(in the rows, 128 means zero)
Named moves (each a turn or a mirror), then the moves between two rows, first move first; the first pair answered
move V:
[100 135 117 140 147 176 135 151 145 196]  ->  [ 99 130 116 139 144 169 133 149 138 203]
[141 110 125 122 146 127  99 103 141 112]  ->  [139  87 134 128 135 121 114 120 105 119]
[117 185  95 132 122 117 109 122 176  84]  ->  [105 117 122 161  91  93 148 166  68 105]
move S:
[160 115 122 135 130 117 116 106 105  59]  ->  [ 65  90 107 108 124 124 135 137 127 165]
[154 136 138 132 144 127 128 123 118 123]  ->  [125 124 132 122 141 130 133 132 128 161]
[126 143 129 136 135 135 125 138 144 146]  ->  [142 145 131 137 134 134 125 132 141 126]
move P:
[ 94  77 132 123 105 117 160 166  82 187]  ->  [ 60 152 115 113 132 102 120 124 203 123]
[116  93 116  94 147 126 110 117 147 112]  ->  [160 143 122 136 150 144 113 114 139  90]
[108 107 124  84 142  98 114 121 158 113]  ->  [167 166 138 136 143 125 117 121 140  87]
move M:
[119 109 117 135 129 129 145 118 136  85]  ->  [101  88 118 131 123 136 154 132 120 119]
[140 135 127 112 124 178 115 135 139 231]  ->  [172 191 129 135 142 166  87 103 187 130]
[ 81 150 109 114 130 129 122 123 193 147]  ->  [107 122 114  86 140 112 109 103 185 104]
Now pairs of rows:
Between the rows of a pair lie two moves.
[142 138 101  74 144 132 103  97 151 118]  ->  [118  86 118  85 119 114 134 135  82 151] : S V
[147 148 123 134 138 128 117 128 142  86]  ->  [126 164 115 153 133 141 127 143 142 134] : S P
[127 118 141 151 120 138 131 139 112 145]  ->  [142 116 132 113 128 140 112 107 136 115] : V M
[ 96 106 146 117 123 119 152 134 104 180]  ->  [123  87 152  96 135  96 136 107 100 118] : S P
[185  43 139  70 134 119 123 105  59 105]  ->  [114  69 106  29 151 144 108  98 158 173] : V S
[141 155 140 151 127 111 109 123 116  78]  ->  [ 86 156 127 138 130 105 109 125 155 100] : S M
[113  87 134  89 138 148 121 122 134 152]  ->  [120 100 156 137 117 140 142 145  83 136] : P V
[113 133  86  86 137 134 135 111 194 154]  ->  [112 111  85  70 136 127 130 112 188 150] : M M
[114  90 135 103 124 123 147 133  73 165]  ->  [ 88 147 129 146 122 140 152 149 108 181] : M P
[136 158 121 143 129 127 127 110 149 119]  ->  [137 148 126 149 123 140 138 126 120 151] : S P
[117 187 110 129 123 131 127 115 152 132]  ->  [ 90 131 114  95 118 121 143 127 121 173] : P P
[181  99 137 119 145 129 128 119 103 101]  ->  [176  90 128  95 150 126 122 113 115 108] : V P
[162 149 132 115 145 116 107  94 156  75]  ->  [128 123 146 157 111 128 157 159  76 158] : V M
[ 58 113 106  96 144 121 119 129 169 174]  ->  [190  95 136 132 133 123 127 115  59  94] : S P
[122 128 131 135 131 154 141 153 108 176]  ->  [156 152 131 131 150 138 114 118 140  84] : P S
[136 147 111 168 135 169 131 134 131 174]  ->  [160  81 126 141 138 150 131 122  77 135] : M P
[168 186 127 156 129 149 128 117 128 113]  ->  [ 86 127 108  77 132 116 116 115 167 132] : P P
[209 173 120 142 142 173 128 108 125 136]  ->  [179 185 113 128 153 156 106  95 175 109] : S M
[159 161 120 158 116 123 128 131  87 107]  ->  [139 104 117 113 116 103 124 121  79 103] : P S
[129 148 113 134 126 155 112 118 140 113]  ->  [105 119 119 141 113 144 133 142 108 147] : S V
[116 141 115  97 156 167 120 120 170 188]  ->  [186 103 135 105 148 160 136 123  82 152] : S P
[139 161 141 129 138 103 139 117 129  48]  ->  [ 92  88 132  87 132  86 144 128 110  86] : P P
[116 148 113 135 124 154 121 121 148 184]  ->  [163 132 141 164 114 138 133 120  77 137] : S V
[142 103 152 148 106 127 116 147 125  85]  ->  [122 129 145 176 101 145 126 163 132 124] : M M
[104 131 116 121 127 118 119 136 152 101]  ->  [103 136 121 141 120 133 139 159 128 148] : P S
[138 153 145 135 126 125 116  93 152  75]  ->  [ 96 138 137 149 107 153 150 137 127 185] : M M
[153 176 111 123 149 148 106 113 184 130]  ->  [141 176 143 186 121 130 143 163 110 131] : V M
[ 98 129 131 152 108 122 141 158 110 144]  ->  [146 164 129 152 128 132 119 128 143  96] : S V
[159 122 137 123 138 162 136 138 105 172]  ->  [108  88 133  94 141 138 131 135 123 177] : P V
[156 147  99 109 146 155 122 130 195 187]  ->  [225 129 117 127 139 156 128 121 122 152] : M P
[110  89 116 108 108 145 147 108 137 154]  ->  [126  96 113  96 122 135 135  88 154 111] : P M
[133 135 118 171 113 127 135 132  97 109]  ->  [123 103 119 145 115 107 121 120 100  94] : P S
[127 135 150 152 132 123 123 125 101  96]  ->  [124 152 133 128 147 136 106 109 145 110] : M V
[147 118 121  96 142 124 106 130 144 109]  ->  [169 116 128 123 134 128 121 144 108 107] : P V
[112 115 118 130 115 133 145 137 118 163]  ->  [125  91 120 106 119 115 137 122 112 124] : S P
[127 116 157 191  96 125 138 177  61 163]  ->  [160 200 131 166 142 154  85 113 187 108] : S V
[201 184 129 147 131 182 136 111 121 148]  ->  [109 141 103  71 146 143 108  94 202 151] : P P
[124 193 138 179 131 111 110 130 169  87]  ->  [162 197 120 156 143 151  96 112 183 120] : P V
